(in the rows, 128 means zero)
One turn moves every row onto another: examples first, then more rows asked
zin: [140 133  76 145 132 135 121 143 153 176 120 154 145 159 139 116 109]
vutap: [ 95 126 115 107 149 113 133  98 146 145 114 164 128 171 110 118 107]
Kekot: [126 110  89 143 102 132 142 141 104 130 122 163 121 189  98 139 119]
Kita: [124 143  90 147 134 137 123 150 139 159 121 160 127 176 150  96  96]
tiri: [130 121  81 121 153 127 124 153 136  99 116 163 100 111 120 135 126]
laz: [143 115 129 158 115 158 133  95 141 122 136 120 131 123 116 123 133]
liv: [106 134 134 118 129 108 153 174 144 129 142 121 170 174 137 122 138]
Veti: [128 138  72 101 138 128 129 170 146  93 121 156 101 124 129 124 133]
Kugeg: [126 142  84 113 148 132 126 163 153  98 118 175 114 117 145 131 128]
Loma: [116 115  64 142 119 130 131 132 107 136 105 148 133 169 104 149 132]
Luset: [107 141 141 117 116 100 161 164 136 124 146 126 165 173 142 124 129]
Nezi: [148 131 117 152 104 157 127  97 139 124 135 110 132 137 114 130 154]
guga: [125 136 122 115 118 109 154 173 140 113 143 143 173 179 152 111 118]
sem: [111 140 123 126 117 112 147 175 149 122 147 140 168 189 150 124 141]
zefad: [155 126 123 141 116 148 134  90 145 126 138 117 126 123 108 125 143]
Vap: [128 150  77 105 143 134 116 159 146 109 125 150  92 119 140 124 130]
tik: [112 143 137 117 115 115 155 161 150 117 144 130 161 192 140 121 136]
romis: [109 131 135 105 125 109 142 159 146 116 157 120 153 189 146 125 136]
tevu: [131 148  75 109 142 130 138 161 154  94 121 169 102 117 130 136 123]
rizoz: [143 122 121 149 112 159 140  99 139 144 132 116 130 122 110 135 150]
zazeg: [145 123 116 170 122 153 143  99 137 122 143 122 129 121 109 126 141]
nuna: [121 130 142 115 116 108 142 169 153 126 146 116 162 181 141 114 138]
ran: [120 133  72 106 151 128 124 158 147  98 118 153  99 122 147 129 115]
fuz: [135 133 131 155 111 138 146  96 150 148 143 129 141 127 100 119 145]
kivor: [111 125 120 114 138 124 143  98 148 158 139 175 128 179 116 139 119]
Ket: [138 134 135 152 122 145 134  90 137 147 130 118 135 121 121 128 145]
fim: [120 130  75 113 148 130 136 148 134  87 129 162  93 126 135 133 123]

vutap moves to Kekot
nuna moves to zefad
And these:
fuz moves to tiri
rizoz moves to ran
tevu moves to liv
zazeg moves to Kugeg
romis moves to Nezi
kivor moves to Loma
Ket moves to fim

One turn moves every row onto another: examples first, then more rows asked
kefi: [139 127 140 145  88 148 135 126 141  94 167 128 124 148 127 143 106 132
 146 124  94 127  98]
mip: [143 160 126 116 141 138 139 125 141 176 147 138 119 151 129 108 126 136
 134 162 115 130  76]
nuva: [ 76 121 126 104 139 122 135 134 109 114  92 132 118 133 130 126 128 111
 130  99 119 117 134]
nopid: [138 116 135 192 156 110 113 123 120 143 124 133 131 127 117 167 132 131
 135 104 146 121 113]
Galuf: [109 141 117  78 115 134 141 126 124 116 162 124 131 114 134  98 148 127
 120 137 107 119 141]
nupev: [145 140 154 134  91 141 123 141 150 122 171 140 134 181 144 151 139 142
 140 115 117 116 138]
depo: [161 124 135 143 131 132 126 125 145 137 125 124 138 141 137  65 152 118
 116 125 178 116 119]
gavol: [137 143 133 121 144 146 129 131 135 187 137 152 118 158 127  99 141 134
 142 158 114 114  91]
peta: [146 103 109 178 107 139 109 131 149 120 117 156 113 116 138 164 150 109
 144 134 143 109 140]
rela: [156 112 133 152 130 137 125 122 137 134 122 123 133 135 134  58 147 110
 120 127 168 114 110]
pap: [ 79 126 132  99 139 122 128 139 115 126  92 137 123 143 136 130 139 113
 126  95 131 110 147]
Rep: [ 84 143 128  91 138 110 133 137 124 126 102 131 127 145 140 142 134 118
 118  94 137 119 143]
gukav: [141 120 133 190 156 108 114 123 122 142 126 132 132 127 120 171 129 133
 131 105 149 123 111]
nit: [166 136 128 139 126 126 130 122 147 137 129 116 140 138 140  71 141 118
 110 125 182 123 109]
zosum: [128 106 151 156  92 157 126 134 130 101 156 141 121 156 121 128 125 129
 157 124  88 111 115]
Pena: [ 79 134 122 102 136 116 140 129 117 108  97 123 122 127 130 133 113 112
 126  99 119 126 121]
vodo: [155 129 102 167 105 125 114 133 162 119 127 145 120 117 145 182 141 116
 133 129 152 124 134]
guvo: [136 117 133 193 155 107 115 122 118 137 123 133 130 124 118 165 128 130
 134 106 147 123 109]
litik: [106 135 120  81 118 137 139 128 119 115 159 124 129 112 131  93 148 124
 122 140 101 119 142]
lavit: [134 114 160 146  93 156 115 140 138 119 160 150 131 177 132 133 144 136
 156 119 101 104 137]
Tupa: [133 137 131 128 143 147 133 126 129 176 138 150 113 150 120  95 133 131
 146 162 105 118  80]
gebod: [140 123 133 193 154 106 115 123 122 140 125 131 132 123 118 170 127 132
 132 106 148 126 109]
Niz: [109 137 123  80 119 137 135 131 119 123 161 130 133 120 135  98 157 128
 123 135 110 112 151]
Feli: [152 121  99 173 106 128 118 126 158 109 126 142 116 103 141 175 131 111
 137 131 144 127 120]
mikam: [143 156 131 115 142 140 132 130 142 185 144 145 121 160 132 109 138 139
 136 157 121 123  87]
ziri: [150 118 111 172 109 132 107 134 158 125 123 154 120 123 145 175 154 114
 139 131 152 115 145]
divu: [ 86 149 122  93 137 111 139 131 123 116 104 120 126 134 138 144 119 116
 118  96 134 128 129]
tet: [140 119 133 191 157 109 112 124 122 145 123 134 132 130 119 166 133 132
 133 104 151 121 116]
meb: [112 143 121  76 116 132 136 130 122 122 164 128 134 120 136 102 154 128
 121 136 109 118 148]
dun: [146 107 102 180 107 136 116 128 150 107 117 147 112 105 136 166 136 106
 144 135 137 117 125]
Saz: [136 147 126 122 142 143 140 122 138 170 143 138 114 146 125 100 122 129
 138 161 106 126  70]
zaki: [155 117 127 149 128 135 132 118 140 122 123 115 130 125 130  60 135 108
 116 130 166 121  96]
fuf: [147 150 142 132  89 137 134 131 153 105 179 126 134 164 137 158 114 140
 138 119 111 132 113]
deg: [104 132 122  81 117 138 138 132 117 118 158 130 129 113 132  93 154 124
 125 139 101 111 147]
Lag: [162 130 125 144 126 128 134 119 145 125 130 109 134 127 137  68 132 113
 109 127 173 127  98]

nupev moves to zosum
dun moves to vodo
And these:
pap moves to Pena
depo moves to zaki
deg moves to Galuf
mip moves to gavol

One turn moves every row onto another: examples first, then more rows asked
mukov: [114 116 119 128 117  97  98  96 137 103 151 149 119 108 106  92  96 125
 135 103 128 148 154  95 118 131 133 125 126 155]
vedo: [132 116 121 131 121 159 144 167 139 156  86 104 125 120 125 129 133 119
 145 118 128 116 105 147 105 110 113 123 116  83]
bof: [148 110 104 119 111 173 145 125 146 145  79 109 132 110 119 115 104 131
 148 134 158 113 139 115 109 109 109 153 137 106]
zodov: [110 107 141 134 130 105 137  90 154 109 130 133  94 116  88 105 140 153
 162 132 150 124 134 121  97 112 168 156 140 106]
subov: [152 116  88 101  95 161 151 114 142 113 104 137 106 127 141 110 102 114
 162 125 144 114 121 113 104  98 115 161 138 123]
fori: [108 147 133 109 129 107 110  93 130 141 142 133 147 157 147 129 140 115
  84 155 101 123 120 103 111 114 145 117 124 124]
rir: [122 109 166 144 136 122 131  92 141 108 120 134 115 152 100 117 167 164
 157 136 141 141 129 115  99 102 168 142 131  99]
ded: [ 81 111 107 130 126 148 137 106 161 162 131 143 141 114 107 111 133 132
 126 122 120 100 130  91  85 115 148 114  97 156]
modub: [153 145  90 110 129 166 136 127 146 126  98 108 108 114 125 144  99 122
 137 112 136  99 150 130 135 109  88 120 113 140]
Dobus: [160 119 112 101  77 130 157 108 134 123  97 137 133 118 149 129 127 112
 148 137 120 138  81 129 107 119 131 138 124 114]
buro: [112 119 109 129 105 102 106  90 144 101 144 150 128 108 103  99  94 121
 122 105 103 154 148  92 120 130 128 129 124 151]
zos: [105 124 126 121 133 114  89 130 124 142 152 157 122 137 124 134 151 120
 104 105  86 133 121 125 115 111 122 115 104  93]
vop: [167 135 106 118 121 146 140 122 160 102 107 115  94 140 147 108  83 127
 154 131 135 136 130 129 146 119 108 161 124 134]
Bev: [146 107 109 122 114 172 149 140 144 156  74 101 132 113 122 118 116 130
 149 129 151 109 133 124 112 110 105 140 127  97]
vuzel: [127 126 173 148 142 129 112 105 125 122 107 144 112 182 125 135 162 141
 121 136 122 133 147 144 122  98 154 123 102 122]
lam: [141 145 162 149 109 101 104 122 111 117  98 134 153 137 119 119 164 148
 111 124 118 124 117 142 131 130 165 131 116 107]
Kezo: [140 137 118 116 130 159 131 137 133 128  96 120 108 141 136 151 107 109
 129 115 126 125 149 143 128 102  90  88  94 146]
roged: [ 82 146 137 160  97  89 127 136 130 130 119 145 131 142 118  91 116  96
 136 136 116 134 144  96  98  94 115 146  98 155]
tubib: [ 90 127 117 112 136 130 116 104 144 163 146 130 156 133 113 128 148 139
 109 132 130 103 116  79 100 122 143 103 109 139]
vedeg: [157 144 131 112 123 125 143 115 156 104 104 102  99 160 158 130  91 107
 131 155 123 152 129 136 138 116 118 140 132 122]
Dib: [106 124 127 141 134 142 111 167 124 136 135 138 122 153 129 125 161 118
 110 102  95 135 113 133 105 114 112 111 110  89]
sove: [ 93 143 146 148 115  86 142 106 159 146 121 136 127  84  96 138 131 120
 137 143 109 136 138 108 104 110 124 141  82 129]
duvag: [160 109  91  99  90 150 156 107 143 117 102 134 117 127 143 113 114 114
 161 130 133 121 106 114 101 101 113 154 140 116]
roroz: [148 140 136 134  97 114 130 131 124 118 106 140 148 132 132 135 176 136
 117 130 110 134  83 137 120 146 156 128 110 112]
Por: [ 98 155 129 157 142 113 118 135 133 106 118 105 118 132  98  87 118 145
 131 116 155  85 161 126 121 125 152 125 137 152]
kalav: [150 143  91 106 121 168 139 121 149 125  96 113 113  96 120 142  95 128
 141 114 144  96 150 127 130 111  96 133 123 131]
pemop: [126 125 158 133 133 140 119 117 117 112 103 134 116 185 125 148 149 126
 114 133 126 148 160 134 121 101 124  91 102 129]
fak: [104 107 140 143 121 110 140  93 157 106 115 132  95 125  81 111 145 155
 162 126 131 128 134 132 104 111 171 163 136  98]
sanud: [ 88 113 116 131 134 140 133 105 153 165 143 143 139 101 108 106 133 140
 136 123 143  96 131  92  86 124 151 117 103 159]
Kovo: [125 155 152 162 137 116 101 143 125  98 108 112 129 145  98 108 149 156
 126 117 139 101 138 127 145 138 155 122 130 142]
Lazo: [114 123 114 124 127 106  83 105 135 107 165 158 114 130 116 110 129 122
 120 112  97 158 128  92 118 124 118 121 131 137]
Zopab: [126 148 143 101 126 103 135  97 144 120 130 113 134 159 144 148 136 116
  90 167 107 146 119 107 130 130 144 121 130 112]
Muzi: [ 94 140 150 153  96  73 139 108 128 118  96 130 124 117  86 117 130 105
 141 150 125 138 157 114 101  90 125 149 121 119]
ral: [160 140 101 119 123 158 137 123 166 113 108 119  95 127 142 112  81 131
 151 125 142 127 133 132 140 121 109 165 118 133]
deba: [ 87 170 138 166 119  92 149 132 151 127 119 135 109 126 109 118 139 123
 151 133 121 106 131 132 104  97 133 153  76 144]
gito: [ 99 158 127 162 135 121 122 129 140 103 100  97 123 144  92  89 120 143
 127 122 138  94 161 132 126 121 156 131 136 150]

Lazo moves to Kovo
vedeg moves to Kezo
pemop moves to Dib
And these:
mukov moves to Por
Bev moves to duvag
gito moves to ded
bof moves to subov
sove moves to Muzi
vuzel moves to zos

One turn moves every row onto another: examples first, then more rows asked
kozo: [135  92 175 136 148 129 112 134 128 140  87 145 145 173 100 157 154 120
 108 109 151 140 106 117 108 118 147 140  76 128  92 142 138 120 152 146
 122 118 117 152 126 130 144 118 123  96 139 142 135 134 127 128 121 113
 110]
mufeg: [127 113 147 116 135  90 153 127 165 106 148 134 123 116 141 136 112 126
  84 144 142 107 128 108 120 129 120 151 162 159 141 117 147 124 133 116
 117 127 106 119 125 121 110 138 138  98 160  89  98  80 177 135 169 107
 146]
domub: [169  87 143 121 153 106 138 114 150 127  90 144 123 180 120 150 159 112
 115 113 145 117  88  96 102 131 145 136  93 136 112 144 136 137 146 171
 118 118 122 123 117 132 166 139 111 124 137 120 123 125 125 144 102 132
 135]
Giv: [133 110 147 139 137 116 149 122 169 122 114 163 140 107 139 129 120 124
  81 141 136 111 138 123 149 141 120 145 136 147 111 125 141 107 145  87
 130 141 113 149 136 110  90 112 124  94 156 114 112  93 144 136 176 103
 160]
Futi: [109 135 133 129 153 122 123 118 117 171 101 132 146 104 129 135 111 141
 141 128 138 139  91 129 144 156 108 120 128 181 159 132 120 123 123  94
 141 115  96 115 126 126  99 129 139 184 110  86 136 122 120 113 121 143
 123]
mas: [188 126 174 131 106 121 106 120 135 175  95 145 160 132 120 139 133 111
  95 142  98 170 124 145 139  77 132 122 144 117 129 121 129 126 110 136
 147 121 131 127 129 119 125 142 155 144 134 131 132 125 134 128 140 120
 122]
nub: [124 143 132  97 153 128 152 105 101 117 126 166  71 105 128 148 126 119
 134 149 153 111 109 151 112 143 109 118  86 133 110 106 134 126 143 143
 122 144 136 128 105 114 125 126 129  95 131 116 139 103 116 110 157 135
 174]
nosiv: [187 157 139 119 110 110 115  98 124 141 105 109 150 118 148 123 122 119
 102 129  90 175 117 140 149 128 116 109 137 127 150 111  98 140  95 118
 137 121 132 124 110 128 152 155 163 120  93 121 124 105 148 128 132 125
 134]
Vavek: [194 137 143 129 113 138 125  85 117 131 119 128 155  95 138 117 127 127
 130 102  99 156 112 145 136  86  96 116 126 129 142  98 121 151 109 135
 144 105 139  98 116 132 121 162 151 124 124 135 130 125 154 153 124 138
 129]
susos: [145 126 154 113 122 137 126 111 105 129 121 177 107 116 122 152 125 118
 105 122 126 125 126 188 150 127 111 132 105 121  95 112 141 119 140 128
 127 145 137 152 131 122  91 108 138  88 142 107 106 112 120 127 156 108
 161]
vifol: [162  92 162 131 149 123 141 112 137 122  94 120 158 137 130 131 155 135
 136  85 138 116  91 104 117 114 136 134  95 138 108 132 123 138 139 150
 121  98 121 116 100 146 155 151 108 110 126 131 140 146 121 163  81 128
 113]
nif: [121 152 125  98 153 141 121 109  83 122 124 148  82 108 126 156 124 130
 141 112 132 128 101 170 142 157 114 121 105 158 120 106 128 144 133 122
 119 147 135 150 109 137 136 125 136  86 112  88 124 120 108 123 138 108
 147]
firap: [111  92 143 108 137 102 129 113 118 121 174 108 119 162 103 124 136 122
 155 134 131 141 115 129 118 143 141 150 149 132 123 146 141 117 110 124
 128 109 110 136 154 160 153 109 111 103 147 128  90 113 181 102 127 139
 103]
fop: [124  89 143 140 142 126 114 119 131 139 139 124 142 160 102 130 140 113
 131 144 130 149 140 120 126 127 147 156 125 136 107 145 149 110 132  88
 140 121 124 161 165 146 157 103 103  74 149 150 126 123 163 121 133 126
  92]
lalo: [113 125 164 137 141 110 143 113 136 174 111 143 136 108 139 131 127 122
 143 156 143 138  95 108 116 126 118 119 135 148 166 127 113  99 121 117
 141  96  92 112 126 122  96 137 134 190 128 110 125  92 124 110 134 165
 140]
bez: [145 116 144 106 149 152 139 117  95  94 133 152 102  96 133 132 151 137
 147  93 129 112 109 161 131 134  92 118 101 138 106  97 122 146 142 141
 112 126 144 120 103 148 110 140 118  86 142 113 126 135 111 145 145 113
 155]
zav: [121 114 132 107 138 123 113 122 105 139 151  96 130 146 122 120 141 112
 156 135 106 165 119 130 139 170 133 138 157 149 127 137 120 124 114  91
 131 119 116 152 142 177 174 133 115  84 113 120 122 123 142 116 110 136
  94]
ses: [127 108 149 139 142 133 111 131 134 186 107 154 154 117 107 126 128 135
 134 155 120 150 117 138 145 110 127 120 144 146 136 141 130 117 117  95
 153 122 118 124 148 116  98 108 127 185 150 124 135 139 131 103 159 133
 114]
Buve: [213 128 120 120 107 117 120  86 129 150 116 141 131 138 127 134 130 107
 110 141 104 164 108 135 121  95 116 121 129 120 146 119 131 149 105 151
 149 119 142  99 141 123 142 154 157 141 132 122 118 105 156 134 127 150
 131]
Pofu: [158 121 119  97 142 137 131 108 102 112 131 175  75 130 122 154 140 117
 126 132 130 119 110 166 120 146  97 116  98 134 118 113 136 147 141 154
 116 142 152 118 125 132 114 126 127 117 149  95 111 117 121 126 160 126
 168]
pib: [144 107 165 114 150 100 146 112 150 131  98 125 130 161 126 137 142 107
 120 149 146 121  98  92  95 128 154 125 101 125 107 142 132 124 136 157
 121 118 122 123  94 125 192 145 112 112 127 141 163 123 134 128 102 139
 134]
riban: [127 131 138 143 155 128 141 126 128 156 126 143 149  81 147 126 131 159
 152 136 143 127 107 118 142 106 107 137 133 182 150 123 102 128 113 110
 125  83  90 102 131 142  87 140 130 171 122 125 124 137 138 118 147 120
 116]
Pedur: [114 128 159 121 126 116 156 106 151 114 143 143 111 106 152 134 115  97
 100 154 144 120 125 102 105 137 109 144 151 150 144 103 140 107 146 108
 122 121 107 137 123 129 118 150 135  69 145 103 121  55 159 137 156 133
 158]
surav: [185 155 139 114 110 105 137  78 119 157 120 130 125 114 136 124 113 105
 129 167 105 157 116 147 131  98 123 112 129 107 142 116 121 121  98 138
 157 118 133 110 118 116 148 147 148 140 112 140 137 103 146 114 126 162
 150]
dakul: [117 104 142 126 141 133 131 109 119 120 169 113 151 130 127 111 142 134
 171 124 125 138 118 130 136 139 125 146 138 146 108 148 115 128 111 113
 118  81 106 133 145 178 146 123 102 104 123 155 118 144 177 119 117 131
  93]
Zatim: [120 132 142 126 143 115 143 118 162 101 115 125 142 118 146 123 117 118
  81 112 127 134 121  92 132 172 102 133 148 177 140 112 131 134 146  95
 117 135  96 142 107 130 130 150 140  81 123 108 125  82 161 137 157 105
 154]
motop: [121 122 145 125 137 129 160 115 161  98 154 144 144  89 156 121 117 133
 107 124 140  99 128 111 136 130 112 153 158 178 115 120 135 139 135 106
 107 107  99 126 116 146 114 146 122  76 138 117 124 112 176 151 150  93
 141]
Voto: [123 112 160 117 150 122 124 120 142 132  78 122 156 152 123 139 138 127
 111  98 146 131  75  99 115 161 149 118 104 154 107 145 122 147 139 146
 118 121 111 132  92 123 177 141 135 125 110 118 154 131 128 129  98 119
 117]
dok: [ 90  99 167 110 135 125 126 111 111 139 163 117 114 154 115 126 142  96
 171 158 132 145 112 122 100 149 134 132 145 127 129 143 133 104 126 117
 129  99 116 142 140 166 165 127 101 102 139 128 127 110 150 109 112 163
 110]
rof: [119 109 139 128 153 100 136 135 129 168 124 131 132 116 118 136 132 152
 142 150 153 139  96 113 119 118 124 136 133 155 158 132 116 115 107 124
 139 106  91  98 143 120  93 123 139 195 143 106 103 111 141  93 155 143
 110]

Voto moves to Futi
bez moves to dakul
ses moves to susos
And these:
Pofu moves to firap
dok moves to surav

